Each path below is one point turned by a fixed rotation once a step. After each direction that follows a path, write how fast that rotation turns it, in degrees each step (0 if it stays still).
Each turn is a multiple of 5 degrees from 10 to 175, or 0.
Each row of a path follows its step; steps can be skipped.
path 1
step 0: [  5  -7 -15 -36 -11 -12 -40  14  13  -8  25  16  11 -16  12 -30   3   6
  12  30  23  -6  -8 -17  33 -22  -2 -16   9 -21   2 -11 -13   5  -6  -1
 -19  -5   6  12 -15 -10  12   9   7 -28 -29   2  10   9  -1   3   9  -1
  18  12  -5  -6   0  26   9   5 -16]
step 1: [-15 -10 -12   6  -7 -12   2  10  -3 -13 -19  -3  -7 -21  -5  -8  -4 -12
   4  17  14  -3  25  -3   2 -17 -31  46  -8  28   6  11  -4  27  -6   3
  -8 -23   1   9 -16   6  14  19  12 -11  21 -20  -1   9  20   1  23   7
  15 -16  -4   0  11   2   4 -48  26]
step 2: [  2  22  10   5 -21   4  33  11  11  19  10  19   4 -22  -4 -22   5   7
 -27  -9 -42  -6  26   4   7 -21   2  25 -18 -11 -11  -5  21   7  21  15
  11 -16  15 -30  13  -7  10   2  15   6 -21  -3   3 -11 -29  -1   6 -15
  24  10  -4 -11 -14  -6  -5  -1  20]
step 5: [  0  36  13  14 -22  -2  38  29 -13  -8 -20  15  -8 -12  -6 -11  -5   5
 -11  16 -21 -10  21 -42  -5 -23   3   0   1 -25  20   6  17   9  -4  -2
   3 -13   0 -20 -16 -17   5  10  20  -6   6  -7 -14 -16 -18   3   3  17
  17   1  -6   0 -32   1  -2 -18 -11]
step 6: [-11   6   6 -17   4 -15  18 -19  -8   8  11   7 -15  -5  44 -29  -7  13
   0  36   2  13  13  14  11  10  -9  -2  13  -9   1 -17   7 -15  19   1
   7 -10  19  10   8   7 -27  -2  20 -23   7 -32  24   8 -11 -34 -14 -12
   9  11   8 -27 -21  -5   9   1   7]
step 8: [  7  19  -5  10 -15 -11  -9   8  -8 -42  -8  23  -2 -14 -17 -19   4   6
   6  17   2  14  26 -31  -5 -18   6  -2 -10  -2  -4   8   0  29 -21 -12
  22  -3 -17 -15 -20 -22  18   4   9  -4 -14 -25  -2 -19 -37   2 -10  14
   7   3  -2  15  -1  35  20  11   5]
step 9: [  1 -16 -10  -9  18 -31  31  38  -2  -3   9 -10  15  -3  24 -29  15 -10
 -14  33  18  15   6  -7   5 -11  -5  -4 -12   2  12 -19  30  -5  20 -10
   3  -2   5  14   6  13   2 -13   5 -22  14 -19   9   7 -11 -25  -4 -15
  25  17  -7   0  -6   8   7 -34   9]
step 10: [ -3  15  -3   0 -28 -10   3  -5  -9  29 -11  23  11 -30  15   3   7   1
  -4 -11   9 -28   9  22  25  -9  -2   4   7  23 -11 -28   0  26  14   1
   6   3  15   8   7  -9  11  -7   4 -19  -4 -34 -27  23  18 -10   8  -4
   3  -5  -2  13 -13 -31 -11  16  34]
step 11: [  6  21  -8 -12 -23  -8  -8   2 -20 -28  22   3 -11   1 -13 -22  -1  15
  -6  -8 -11  13  -2  -5 -16   7 -21  -2 -11  11  -7  -1  15  32 -12  11
   0   3  -9 -17   4   0  40   4  15  -6 -20  -8   2 -13  -1   4  -2  -5
  -6 -22  26   0 -43  32  23  31  16]
step 12: [-10 -16  10 -28  -3 -17  14  38   2  -8 -25   1  -7 -10  12 -11  21 -29
 -11  12  19  23  21  -9   0   9  15  -1 -20  10  -8   0  21  -9 -15 -37
  15  -9  -1  20   5  10   7 -14   0  -3   0   9   2 -25  15  -8 -28  14
  25  16   5 -24 -20  14  10  -8   8]
[  1  -4  -1  -6   1   4   2   2   0  -4   3   2  -1  -1   1  -4   0  -1
  11  -3  -1   2   1  -4   1   4   2  -1   0  -5  -9   9  -4   3   3 -12
   3   6  -6   9   2   0   2   3  -5  -3  -5   3   2  -5   1   9   1  -1
   0  -1   0   6  -1   2   4   4  -1] : 90
[-10  -4   2   0   4   1  14   1   1   7   2   3   4   4   0   1   2   1
  -6   1  -2   2   5  -6  -5  -3   8   0  -3   1  -7  -3  -3   0   0   2
   3  -3  -1   1  -2   2   0   0  -3  -2  -1  -1   3   4  -7   2  -1   7
  -4  -5  -3  -2  -2  -5   6 -10   0] : 100
[-3  8 -3  5 -6 -6 -1  3  3  7  7  5  0 -5 -4  7 -2  3  8 -4  1 -7  3 -5
  4 -2  4 -8 -1 -2  5  0 -1  0  1  1  3 -5 -1 -2  3 -2 -1  3  1  1 -8 -4
 -3 -4  1  2 -4 -4 -8  0  2 -2  1  5  3 -3 -7] : 135
[-3  1  2 -3  0  0 -5 -2 -6 -5 -7 -2  8  1  4 -3 -6  0 -1  4  0 -7 -2 -2
 -3  5  3 -7  0 -5 -2 10 -2 -1  3  4  0 -3 -1  1  1  2 -3  2  6 -2  1  4
 -9 -6 -9 -4 -3 -2 -2  0  9 -3  3 -8  1 -4  2] : 40
[ 5  5  0 -2  2  3  7 -6 -1 -4  5  4 -1  0  5 -5 -1  3 -7  1  6  7 -9 -8
  3 -3  0  1 -7 -5 -7  6 -1 -2 -2 10  2  1  1 -5  0 -6  0 -2 -1  1 -1 -3
 -6 -2  7  1 -3 -1 -1  2  0 -2  0  6 -3  1 -5] : 125
[ -3   1   1  -4  -3  -8   0  -3  -4  -4  -1   3  -5   0   0   6  -1   5
   0  -8   0   3   3  -1  -9   0 -10   2  -2  -2   5   4   1   1  -4   0
  -1   5  -8  -7   0  -1  12   4  -1   1  -1  -3  -4   0  -1   2   3   5
   4  -3  -2  -5   9  -4   4  -2  -1] : 110
[ 5 -5  1  2  3 -4 -2 -2 -2 -4  8 -2  6 -4 -9  4 -4  3  3  5  3 -3 -3  4
  8 -7  3 -1  0 -1 -9 -4  4 -1  1  4  3  1 -5  1  1 -3  2  4 -2  3  5 -4
  0 -1 -5  2  5 -1  6  2 -1 -1  6  2  4 -4 11] : 45
path 2
step 1: [ 20   6 -21  10  12 -29  12   6   0  21  -1  10 -16  20 -16  -1  -9   8
  11  -8   5  19 -10  17  -8   5  19  17  30  12 -33 -16  20   7  42  14
  10   1  12  13  -4  -8   8 -19   0  17 -14  35  20 -15 -23  34  11   0
 -21   2  25  17   4  16  -4   9  24]
step 4: [-16  11  -2  11 -35   2  -5   3  -2  -5 -43  -3   4  12  -4 -28 -15 -32
 -20   3  14 -15  11  10  -4   2 -18  -8 -16  43   0  11  27  -3  19  -6
  18 -12  24  -5  -8  -1   8 -14   8  -2   9  19 -12  22   3 -16 -22   9
  -4   8 -31  14  -6  10 -21  23 -36]
step 5: [-13  23   3  31 -12   6  15  -2  34  21   0  -6  18  26 -15  -7 -28 -26
 -19   0 -14 -16  14  27  -3  12  10  -1   3   6  -2 -27   9   5  39   3
  20   9  11 -31  -2  -5 -18   8  21  29   7  27  24 -23  -4  -6  -2   7
 -18 -14   8   2   9  15  24   0   5]
step 6: [ 12   6 -10   4   3  -1 -11  21 -15  15 -22   3   8  34 -40  -8 -16 -19
   3  14   1   4  -5  -2  14 -12 -25 -11  -8  13 -11  -2   4  17   3  19
 -15   1  24 -21  12 -25  18 -26  -8   8   4  33  -6 -37 -15  18 -20  18
 -13  -6   6  16  -9  28 -28  12  25]
step 7: [ 20  19  18  17  -2 -17  17   3  13   4  17   2  30  -9 -17   0 -21 -15
   4  10  15  30  -6   8 -11  -9 -12 -15  10  20 -46 -11  12   2  19  18
 -18  -6  12 -13  -6  15   9  13   6  31  24 -36  16 -41 -10  18   1   2
   3  20   5 -14   8  10  -8 -16  16]
step 8: [ 11   9   2   8 -21 -29   1  12 -37   7 -11   6  -3 -14  13 -15  -6 -12
   0  36  21  13  10   5 -11 -17 -23   7   3  18 -12  10  43  10  16  -2
  -3 -23  31 -15 -21 -20   3 -13  -5  15 -36 -10 -22 -11 -15   9   9  -2
  12   5  -7  34 -22  -6  -6 -16  -3]
step 9: [ -1  25   9  25 -21 -10   5   3   3  -8   8  10  -3   0  16 -29  21 -12
 -22  13  -1  -1   5   2   7   0  -8   1  21  25 -33 -20  31 -12  60 -17
   9 -14   0 -10 -28  28  -6 -15  17  15  -5   3  16  14  18 -16 -10 -16
  -4  16   3  -7  15  11 -13  21  -6]
step 10: [  5  20 -16  32 -19 -32   1   9  -3  20 -14  11 -16   5 -19 -30  -2  -4
   5   8 -18 -24  27   6   3  -7 -18   5   7  15  15  -1   3  19  44 -17
  31   5 -13 -15  24 -22  -7  -4  19  10  -4  23 -12 -19   1   1  10  -8
   1 -44  -4  14  -8   5 -24   1   4]
step 12: [ 30   9  -9  19  -5 -19  29   4   3  30 -16   0   3   3 -13 -23 -53 -19
  29   1  30  16   3   9  -3  13  -6   3  16  23 -30  14   2  19 -11  29
  13  -4   2  -4   5  -9   7  29  16  23   1  -3 -12  -2 -18   7  -9   7
  -2 -15 -25  14 -16  12  -5  -9 -14]
step 13: [ -3  18  -3   8  -3  15   5 -10  -7  16 -18 -12  12  -2  13 -14  15  -3
  11   5  24  37  -8   2 -18  -7   0   2  10  32 -11 -26  58  11  -9   6
  -8 -10  15 -24 -34   2 -21 -12  10  22  -4   8  14 -12 -32  -5 -22   7
 -17   9   5  28  12  20  11   8 -10]
[ 4  0 -1  2 -3  6 -6  3 -3  0 -5  0  0  4 -2  7  2  2 -3 -5  0  2 -2 -5
  1  1 -2 -1 -6 -4 -1 -4 -1  2  0 -2 -3 -3  2  2 -6  7  2 -7  3  7 10 -7
  0  4  4  0 -4 -4  4  4  4  1 -6  5 -4 11 -7] : 155
[ 13 -10  -2  -2  -3  -1   0   5  -4   2  -2   7  -1  -2  -3  -4   1  -3
  -1  -4  -2  -3  -3   6  -4   4   1  -1  -2  -1   8  -1  -4   4   1  -4
  -3   0   2   1  -3  -8   5  -1   0   2  -6   0   4   2  -2   1  -7  -3
  -1  -5 -11  -3  -7  -1  -4  -6  -1] : 170
[ -6   1  -2  -2   1  -1   0   2  -8   6   1  -7   0   3  -3   2  -8 -10
   4   4  -6   0  -2   5  -2  -1   3   5   4   0   7  -2  -8  -4   2  -6
   3  -3  -7   0   0  -4   2   3   1  -4   5   1   4  -1   7   2  -4   4
   0   2   5  -1  -2   9  -1   2  -3] : 65
[-3 -3  2 -2 -7 -7 -3  2  0  6 -6 -3  6 -6 -3  0  4  2  4 -6  7 -4  2  4
  0  5 -3 -3  6  5 -4  2 -8 -2 -1  0  6 -4 -4  3 -1  8 -1 -2 -6  0  3  2
  0 -4 -1  7  3 -2 -3  0 -7 -6  7  2  0  5  0] : 135
[ 8  2 -1 -3  7  2  0 -4  6  3  2  3  0  8 -3  2 -3  5  4  6  1  2  2 -1
 -3  2  2  6 -1  5 -6 -1 -8  3 -9  1 -1 -7 -1 -3 -2 -6 -3 -5  1  6  3  1
 -4  1 -2 11  0  5 -6  4  2 -5 -1 -1  0 -3  2] : 65
[ 1 -4 -4 -3 -3  1 -2  2 -5  2 -5  8 -3  0 -2 -1 -7  6  2  9 -1 -9  3 -3
  0  3 -5 -2  4  4 -1  7  2  1 -4  6 -3 -5  7  1  4 -1 -1  4  1 -3  4  1
  3  3  7 -2  9 -1  2 -8  2  3 -4  6  3  0  0] : 175
[ -4   0  -4   0  -6   0  -6   0   6  -1   0   2   1  -5   0   0   1  10
  -6   7  -3  -1  -6   8   7   2   1   2  -2   4  -3   1  -1  -2   4  -3
   4  -2  -2   4  -4  -6  -5  -1   1   3  -4   3  -1   5  -3   0 -12   1
   5  -3   4   5   5   5   9   0  -4] : 80
path 3
step 0: [  5   1   1 -21   4  18 -23 -25   1   8  -2 -13  33 -17   3  18 -10 -20
  10  20  20   2 -23 -25  -6  47  -7 -10 -16  10 -37  13 -19   6  -2   4
   0  15   0  -3  17  16   6 -10  27  -9 -28 -19  14 -11  21  -6   5   7
  14  -5 -17  -6 -14 -16  35   4  -1]
step 2: [  5   0 -18   1  -6  -7  -5  -3  -8  -9   9  -7  -7  25  18  -8 -11  16
  50  10   8   1 -36   3   7  28 -16  -1   1  18 -12   6  16  23 -12  -2
   4 -14 -11  11  -7   8  -2  17  14  31  25  -5 -15 -34  -8   9   0  -6
   9  14 -16  -4   3 -33  45  22   8]
step 3: [ 16  -1 -34  -7  13   7  32  -1   0  12  -3  -5  26 -10  18  -7  -5  14
   4 -30   9  -8 -32 -25  19  -1 -13  17  -8  -5 -29  22   7  -1  11  17
  -3 -26 -19 -31   4   9  -8  12   6 -19  15  16   0   3   9   4  26   2
  13  -5  17 -28 -29 -16  32   0  18]
step 6: [ -2  -7  37  11  20  24  -3 -21  -7   7 -11  15  13 -30  14  17  -6  -5
  -4 -24  13   2 -32   4 -10   4   2 -19   2  -4  -8   1 -14  31 -33  43
  -4   8 -25  10  -3   1   6  18   7 -15  -6   5  -5   7   1  -5  30  17
  18  44  12  -7 -15 -13   9  -7   1]
step 7: [ -3  12  18   9 -14  18   1   0  -3  25   2  14   2   6  32  11 -15  21
  32  10   6   3 -49   8 -18  17 -37   6  11   4 -24 -14   5   6 -11  -1
  -2  24  18  25 -19   4 -14  21  15  -2 -20 -16 -12 -28   0  21  -5  -4
  -1   3 -20   8  -4 -24  28  -1   9]
step 8: [ -1 -16  12 -16   7  20  17  -2  11  28  -1  -2  11  11  25   1 -30  15
  -6  -7 -10 -11 -23   6  20  -6 -40 -11 -34 -14 -12  -5   7  14  -3  -1
  11 -16 -27 -26   4 -21 -16  25  10   3  22   3  16 -16  19  -7  31   7
  14 -17   1   2 -22 -22  25  10  13]
step 9: [ 18  -3  -5   9   3  11  18  12  20 -11 -16 -14  21 -20  18  19 -13  37
  27 -10   2  20 -11  36   1  18  16 -11 -13 -18  -8  -5  12  13  23   8
   5  -3 -21   8 -14  20 -18  22  37  17  29 -21   6   8  -9  18  12 -14
   3  18  -6 -23 -10 -18   6 -12  -3]
step 10: [  7 -13 -16   2 -21  26  19 -19   6 -12   2 -14   9  -9  26  28  10 -19
  24 -17  -1 -24   7 -22   1   8 -18  13   4   5 -13 -18   4  -5   2  11
 -18 -23   3   8 -14 -10 -52   3  37  -3   7 -17  -4  -2   8  -5   3  17
 -29 -14  -7 -22 -31 -10  20  -5   1]
step 11: [ 11  -1  23   0  -1  21  21  -4  -2   3 -11   1 -13 -21 -13  15  -3   3
 -20 -12 -11  -3 -14 -24  -9  27   6 -12   4  16  -4 -23  -9  23  -7  40
 -27 -36 -24   5   7 -26 -11  18   8  29  -4 -18  11   4 -18   4  39   8
  20  25   3  -1 -16 -18   3 -16  -3]
step 12: [-21 -18  15  19 -12  -5   0  -3  -6  22   1  -4   6  -9   0  11   4   7
   3   3  23  -5 -37  15 -26  20 -12  21  -7  23 -21   0  -5   9  -4 -11
 -31  13  10  22   9  -8  -5  30  34  -8 -25 -23  20  10 -16  42  10  11
  -7  14 -13 -27 -10  -7  25  -3  -2]
[ 7  9  2  1 -1  4  7 -4 -9  3  1 -2 -4  7  0  0  5  0  2 -6 -1 -4 -7 -1
 -2  1  4 11  1  0  0  3  5  1 -2  1  2 -4 -2 -2 -5 -5  0  0 -6  0 -7  3
 -3 -7 -5  5  2  2 -1  5 -1  8 -5  3  0  0  1] : 85
[  1  -3  -1   0 -10   2  -7   3   4   2  -5  -8   0  -3   1   4  11   2
  -2  -1  -2  -2   2  -5  -6   3   2   0   2  -2   2   4  -9   3 -10   1
 -11  -3  -6  -1   1   1  -2  -5  -4  -4  -2  -3   1   3  -4  -1  -1   0
   2  -1  -2   0  -1   0  -3  -5  -1] : 60
[ 7  6  0  4  3 -6 -7 -4 -1  0 -4 -8 -2  6  4 -1  2 -1  0 -3 -6 -5 -1  2
  1  6 -4  2 -2  4 -6  1 -1 -3 -1 -9  1  3  8  7  0  1 -4  1 -3  2  0 -9
 -1  3  6  4 -6  2 -2  1  2 -7  0 -6 -1  5 -4] : 145
[  6  -7  -2  -4  -6   3   1  -3   5 -10   2  -1   2   0   9   4 -12   8
   3   0   0   2   1   2   0  -6   3   6   4   3   1   5   5  -1  -2  -7
   1  -2   1  -4   0   3  -3  -1 -11   4  -2  -4   4   2   0  -3   2   2
   6   0   0   0   2   0   3   0  -2] : 55
[ 0 -5 -2 -2 -8 -3  3  6  2 -6  3  0 -8  3  0  1 -2 -6  3  4 -2  8 -3  7
 -9  8  0  0  3 -1  2  5 -4 -4  5  3  1  2 -2  5  0  3 -4  2  0 -3  2  2
  1 -3  6 12 -2 -2 -1  9 -1  4  0  0  0  0 -1] : 145
path 4
step 0: [ 10  13  -1 -25 -24  46  13  14 -26  -8 -26  -4  14 -15   8   5  13  -1
  11  -9  31  -7 -10   7   2  -1   7 -16 -21  -3 -25 -27 -30 -18  14  30
   8  14   7  26  13 -23  -5  18   0  18 -16  -7  -4  -2 -16   6   7  -5
  22 -14 -20 -24  14  10 -13  20 -31]
step 2: [  9  -1 -12 -13  14 -22  -1  -6 -20  -2  11 -21  11 -13   7   6  14 -10
  -1  20   5   5 -24  35 -24   1   0 -11 -26 -22   9 -36   9  -5  15   2
 -22   3 -12   6   4 -25  12  18  13  -6 -33   6 -32  45 -20  11  31  24
   7 -28  -9  -2  17  11  14  11  -1]
step 3: [  6   0 -39  11  13  19   2  -8 -18  -3 -11 -27  42  23  20  22  -3 -15
  -5 -27  22  -6  10 -10  -3   8   4  -3   7 -25   1 -12 -46  -4   9  17
 -17   4  -1  13  13  12 -24  12  -4  49 -22  12 -11   1  -7  18  24 -19
  -1   7  -7   1  -5   2  15  -6 -10]
step 4: [ -5  -2   6   5  -7   1  -3   7  -6  11 -10  18 -37 -17   1 -26  13   1
  32 -30  41  -3   7  20 -12 -17   2   1   1 -23 -13   8 -16 -19  16   1
 -34  37 -11  36   7   2  -4   4  -3   4 -11  -5 -28  32 -20  13  -2  -1
   4 -27   5  17  -5  14  24 -12 -12]
step 5: [ 19  -7  11 -26  -6 -24  -1 -29  -9  -7   6   1  20  -6   7   4   2   6
  -5  -3   2  -4  17  16  12 -37  -8 -21 -28   9  11 -26 -15 -27   8   4
  -6 -13  -2   1   4  13  19  11  -6  23 -32  26 -24  37   0 -21  29 -41
  -1 -10 -24  -6 -14  10  11 -14 -16]
step 6: [-14 -33  -7  10   1  -2 -34 -16  -5  22  16 -11  16 -35  21   9   7  -5
  -1 -18  13  15  -7 -16  10   7  14  11   9 -36   4 -13  -5  -7  -5  -4
 -40  -1  17  22 -20 -12  17  24   1  24  -3  -5 -21   3 -31  31  23 -25
  22   7  -1 -10  -2   6  18  12  13]
step 7: [ 15  23  17  17 -23  17 -21 -19   1  -5 -14 -14 -13  -6  -3  15  14 -16
 -17   6  13   9  -1  -8  18 -16  14 -27  -3   4  10  -7 -31   6  18  13
 -38  30 -22  44   8  -6  -7   9  11   2 -15  26  -4  33  -6  20  13  -2
 -28 -16  11   6 -30  -8  -4 -20  -3]
step 9: [  1  -4  13   3 -17  16 -27 -22  -5   7   4   4   3 -14 -12  22 -22  -8
  15  14  25  12  -9  -8 -10 -20   6 -27  10  35  27 -21 -18  -7   3  22
 -22  -3  25  23   3 -20  20  -8 -28   6 -12 -32 -25  18  -9  22   9 -32
  22 -14   0 -11  13   3  17  17  -9]
step 11: [ 13  -4  11  29  21  -5 -22  -8 -39  29   0 -14 -10   6  -2   6  -2  -9
 -29 -16  11  32 -14  -8  -2   2 -22 -21 -24  10 -20 -15  -5  -5  17 -12
 -17  -4 -16  31   5 -13   8  -3 -32   5 -17   3 -11  -2 -25   3  11   5
 -30 -18  25  -8  37   8  21   3 -14]
step 12: [ -2   3  -8   1   6   9  19  -2 -18   7 -25   9  10  -4  12  41   9 -37
   3 -19  22  18 -36  -9  -8 -10  12 -37  17  22  13  14 -28 -22  21   1
 -19  -2   9 -16  31  28  29   4   1   2   3  -8 -30   7  -1   1  21  -3
  22  -7   4  -5 -13  -7   9  -6 -22]
[ 8 -1  3  0 -3 -1 -6  3 -9 -1  3  0  4 -5 -2 -2 -2  6 -5 -2 -5 -3  0 -5
 -2  0 -4  5 -7 -6  1  6 -5  3  8  0  2  0 -2 -3  2  5 -3 -5 -1  6 -5  1
  5 -6  1  3  2 -5  9  3  6  1  5  4 -3  3  0] : 140
[ 3  0  0  5 10 -1  3  4  1 -2  2 -8 -1 -1  3  8 -6 -8 -5 -5  1  1 -7 -2
  4  7  4 -4 -1 -3  5 -1  2  2  6 -6 -2 -2 -5 -5  0  3 -5  3  5 -2 -2  4
  4  2 -4  6 -3  3 -3 -7  6  5 -3 -1 -2  0  4] : 80
[ -6  -2   6   4  -3  -1   4   1   2  -5   2  -9  -3  -5  -2  -4  -2   3
  -1   1   3  -2   1   2   3   2   8   3  -3   0  -1   5 -11 -10  -5   1
   2   0  -8   6   0  -1  -6   1  -4  -1   2   3  -1  -8   4  -1   4   4
   0  -3   2   1   2 -10   2   2   1] : 110
[ -1   5  -1  -3  -2  -5   0  -1  -3  -5   3   4  -7  -6   4  -4   0  -2
   4  -4   1  -2  -7   5   0   1  10  -7   1 -11  -8   0   5   4   2  -9
  -2   0   4   1  -2  -3   1   0  -1   5   6  -1  -1  -4   3   0   1   9
   6   0  -1  -6   1   3  -1   2  -1] : 170
[10  0 -6 -7  2 -1 -2  6  1 -3  5  2 -1  1  0  8  0 -5 -1  1  1  0  1  0
 -7  4  1 -5  2  3  1  2 -1  4  0  9  5  1 -6  5 -3 -1  2 -3 -9 -3 -2 -5
  2 -4  1  3  1  8 -2  0 -5  4  7 -1  4  8 -5] : 40
[  3  -4  -3   2   6  -3  10  -3  -2   3   4   0  -2 -10   4   3   4  -1
   2  -6  -1  -8   1  -6  -1  -1  -1   7   1  -1  -3   8  -3   3  -9   1
  -1  -2  -3  -3   0   4   3   6   1  -2   3  -5  -2   1   3   3   0   1
  -3  10   1  -1  -1   5   7  -3   3] : 160
[ 2  4 -4  1 -2  4  6 -1 -3 -6  0  0  2 -1  0 -2 -7 -3  4  2 -1 -1  4  0
  1  2  0  3 -9  5  1  3  5  2  3  2 -7 -6  5  0  5 -7 -1 -3  4 -4 -5 -7
 -2 -4 -4  6  0  3 -2  1  2 -9  9 -8  1 -8 -1] : 40
[  3  -4  -2   0  -3  -7   4  -4  -1   1  -5  -4  -4  -5  -2  -1   2  -5
  -7   7   0  -4   4   4   1  -2  -6  -9   3   0   4  -6  -4   3  -4  -1
   1  -2   2  -1   1   2  -7  -1 -11   9   2  -1   1   0  -4   4 -10   2
   1   2   2  -2   1  -3  -4  -7   0] : 170
